The rows of T fall into 3 groups, and each row is roughly a mix of its group's hidden directions; one row fits no group.
T, 104 rows:
[[-17 -12  23 -16  45   5   7  -5  47   2  17]
 [  9  -5  51 -13   4  -6  12  20  13  48  -1]
 [ -3 -49   2   3 -29 -23 -18  -7 -19  -1  38]
 [ -6 -21  -5   7 -52  -5 -16  -9 -29  34 -16]
 [ 24   8 -10  11  16  -6  34  44  -2 -28 -28]
 [  8  22   4  -9  43  -2   7  21  43 -31  12]
 [-14  32 -40 -17  12   4  15  -6  -5 -37  31]
 [  6 -28  -7  30 -36  13 -47 -10  -1  18  -7]
 [-36 -43   3 -12 -24   3 -32   4   4  13  29]
 [-15  14   6  12  18  -6   0 -59 -26  28   3]
 [ 15 -23  -1   2  -6   0 -32  30   2 -56   0]
 [ -6 -23 -15  12 -49  -3 -26   2 -39  -2  17]
 [-32 -38   9  -4  28   5 -27  -9  26  22  24]
 [ 10  17  16   8 -20   7  34   3 -39  32 -33]
 [ -1  24  -2   9   9 -15  35 -19 -48  32 -10]
 [-12  17 -37  41   3  10   5 -11 -40  20  12]
 [ 10 -19  25   7 -31   7 -52  10  22  19  -8]
 [ 15 -17 -22  27 -31   4 -13  33 -40  17   6]
 [ 17 -35  37 -29 -22 -11 -15   5   5  35  -6]
 [-13  -9 -11  39   7  17 -40  16  39  17  -1]
 [ 12 -12 -11  20 -53   1 -39  17 -12   5 -18]
 [ -1 -24   3   3 -15  -5   5  -4 -14  65  23]
 [-23  -8  19 -22  39  -4  25  -1  46 -12   0]
 [-13 -30  43 -14   0   7 -22 -11  46   1  -8]
 [-16  49  -6  11   3  18  12 -43 -18  19  -9]
 [-10  30 -26  27   6  -9   8 -12 -31  36 -31]
 [ 15  -4 -28  20 -41  -5 -11   9 -50  10  -5]
 [-26   6   2 -39  23 -25  41 -18  -1  12  19]
 [  4 -27 -15 -16   6  28 -26  -3   9 -54 -12]
 [ 18  20   3 -17  51 -18  11  -3  12 -32  25]
 [  7  42 -20   4  45  -2  23   6   5 -29 -13]
 [ 10  -8  24  -9  -7   8 -38  16  56 -10  -5]
 [ -8  29 -24  33  51   8  23  -4   7   8   0]
 [ -3  42   8   6  31  -4  36 -36   1  18 -12]
 [ 30  44  -8  -3   6 -23  27   5 -27   1 -31]
 [  3   9 -32  37 -24  13 -11  10 -49   9   3]
 [ -2 -17  -5  30 -47   6 -39  14 -10  12 -21]
 [  3  32 -15 -14  29 -14  30  21  22 -40   0]
 [ -5  -2  -5  12 -47   1   9  -5 -40  32 -27]
 [-14  12  23 -18  29 -11  19 -47  16  31  -6]
 [ 21  41  -4 -17  26 -17  46   0 -17  -6  -3]
 [-22   6 -10  -8  23  22 -18  -3  39 -47  11]
 [ 19  -1   5  18 -18 -33  18 -11 -52  22 -14]
 [ -7   8 -34  28  15 -20   7   1 -25 -49 -10]
 [  6 -24 -21 -17  -6  -6 -46   2  28 -40   8]
 [-15  -5  -1   6  30  29 -47 -19  14 -29  15]
 [ 30  19  -6  25 -30  -8  13  23 -42 -18 -13]
 [  0 -22   2   0 -60  -5 -28   4 -29   5 -11]
 [-34 -26 -17  22 -18   2 -11 -29 -30  32   8]
 [ 18  10  22 -17 -38   5  -9  14   9 -54  -2]
 [ 18  53  -9  26   9  28   9  12 -16  -9 -24]
 [-28  20 -27  19  -4 -15   7 -42 -36 -16  -3]
 [ -6  25 -10 -10   1 -11  36 -33 -50   5   5]
 [  8 -16  19 -24  25 -23  18 -22  42  29  -4]
 [-20  -9  -4   9  48  12  -5 -26  10 -17  43]
 [ 15 -19  -9  20 -39  22 -39 -24 -15 -18  14]
 [ 11  -8  24 -42 -20   2   3  30  35   9 -26]
 [ 11 -33 -21  28 -25   1 -31  37 -16 -17  -1]
 [  9  35 -12  30  47  18  24   7   0 -18  -7]
 [ 21 -36  -6  10 -20 -10 -26  40 -15 -31   5]
 [  8  29 -13  16  47  -4  44  -9 -15  11  -2]
 [ -7  19  -8  10 -15 -13  36 -11 -48  29 -19]
 [ -2 -36  34 -14  33  -3  12 -20  36  18   0]
 [ -7  -6 -35  10   8  -2 -26 -25   6 -43  35]
 [-31   0   5 -37 -28  -4 -28   0  37 -21  13]
 [ -1 -21  19  -7   3 -17  36 -33 -36  29 -12]
 [ 24 -17  -5  22 -40 -12 -11  22 -43 -16  10]
 [ -9  46  10  -9  31   9  25 -30  17   8 -24]
 [ 29 -26  22 -18  -3   2 -48  10  32  -8   6]
 [ 10 -34  15 -22 -42  -1 -29  23  27  -9  -1]
 [-29 -18 -23   2   3 -18  30 -31 -31  31   7]
 [ -7  33  16   2  34  -9  16 -53  -1  -6 -12]
 [  3  11  14   2  46  23 -11  -7  48 -13  17]
 [-24 -14  34 -30  25   5   3  -5  45 -16  10]
 [ 24  11  48 -28 -13  -4  11 -15   7  32 -22]
 [-19 -12  17 -11  31 -11   0  -8  49  36   9]
 [ -6 -29   2  23 -31  45 -26 -17 -18   7 -12]
 [ -7  17   2 -16  17   8  10 -66  -8  -2  20]
 [ 26 -37  30 -17  17  -7 -11  30  34  -7   9]
 [  1  -7 -10  27 -41  -1 -44  -3   2  35 -10]
 [  6 -24 -10  32 -30  11 -30  43  -2  -7 -17]
 [ 14  33 -23  16 -17 -22  14  32 -33  20 -20]
 [-25  -6 -41  28  -8 -21   1 -17 -40 -15  10]
 [  4  17  21 -14  56   2  31   5  26  -8   7]
 [ 47   0  15 -24  14 -14 -16 -10 -31  11 -32]
 [  6 -19  18   3  51 -22  19 -13  27  -3  28]
 [ -5  32  10   5  56  -7  36  -1  -1  16   5]
 [ 17 -49   8  -7 -28 -23 -11  32  -1 -15  21]
 [ -2  26  13  -8  48  13  23 -11  37  19  -8]
 [ 20  -4  19 -21  14  -9  28  36  45 -18  -4]
 [  1  -3   5  34 -24  16 -50  -8  24  17 -21]
 [  7  17 -34  38 -13   6   7  18 -45  15  -9]
 [ -1  -7 -17  12 -62  18 -10  10 -11  -7 -29]
 [ 19  20  14  33  -6  20   3 -19 -38  36 -17]
 [ -5 -46   4   8 -39  -5 -28  33   1  12 -11]
 [-24  -2  -6 -17  31 -18  30  -8   7 -29  44]
 [ 26  -5  57 -16  26  17   9  13  17  10   9]
 [ 20  43 -20  14  28  -1  10  -4   7 -44  14]
 [-22  -6 -21  -1 -55  -6 -21  24 -27 -10  -1]
 [ 28  -3  -1   0 -52   3 -32  21  11  -6 -28]
 [ -2   6   3   1 -38 -20  24  -2 -40  39 -18]
 [ 19  13 -20   9   0  -8 -44  11  43 -28   9]
 [-28   0 -31  21  -9  16 -40 -19   1  19  32]
 [ 14   2  21 -30  21  -9  42  -6 -15 -33  27]]

One row of each group comes first, with its name. Which group is each row after those in?
[-26  27 -35  29  37   7   0  -5  22 -19  12] : <100>
[ -9   7  36 -21  32  -4  19  -2  48 -11 -15] : <39>
[-10 -11 -30  27 -29 -18  -7  -8 -51  -6  11] : <59>

[  7  12  -3 -27  34  -6  35   0  -3 -49  11] : <100>
[  9  44   3  14   2  -6  44   8 -25  19 -25] : <100>
[ 33  44 -30  24  13  16  -8  10 -20 -11  16] : <39>
[-15   3   3   9  44 -13  11 -33 -17  20  40] : <100>
[ 37 -34  24   3  -8 -20   5  34   6 -18  28] : <59>
[ -8 -12 -10   3 -61  -4 -31  17 -17  -7 -14] : <39>
[  7  29   1  -5  58   0  17  12  27 -22   2] : <100>
[ 12 -48  -5  27  28  23  10  25   6 -25  -1] : <39>
[-13  40  17 -21  23  12  20 -32  29   7 -19] : <59>
[-11   0  24 -18  30  12 -13  -2  57 -12  15] : <39>
[-14  15 -23  24   9   3  17 -33 -50  16  -7] : <100>
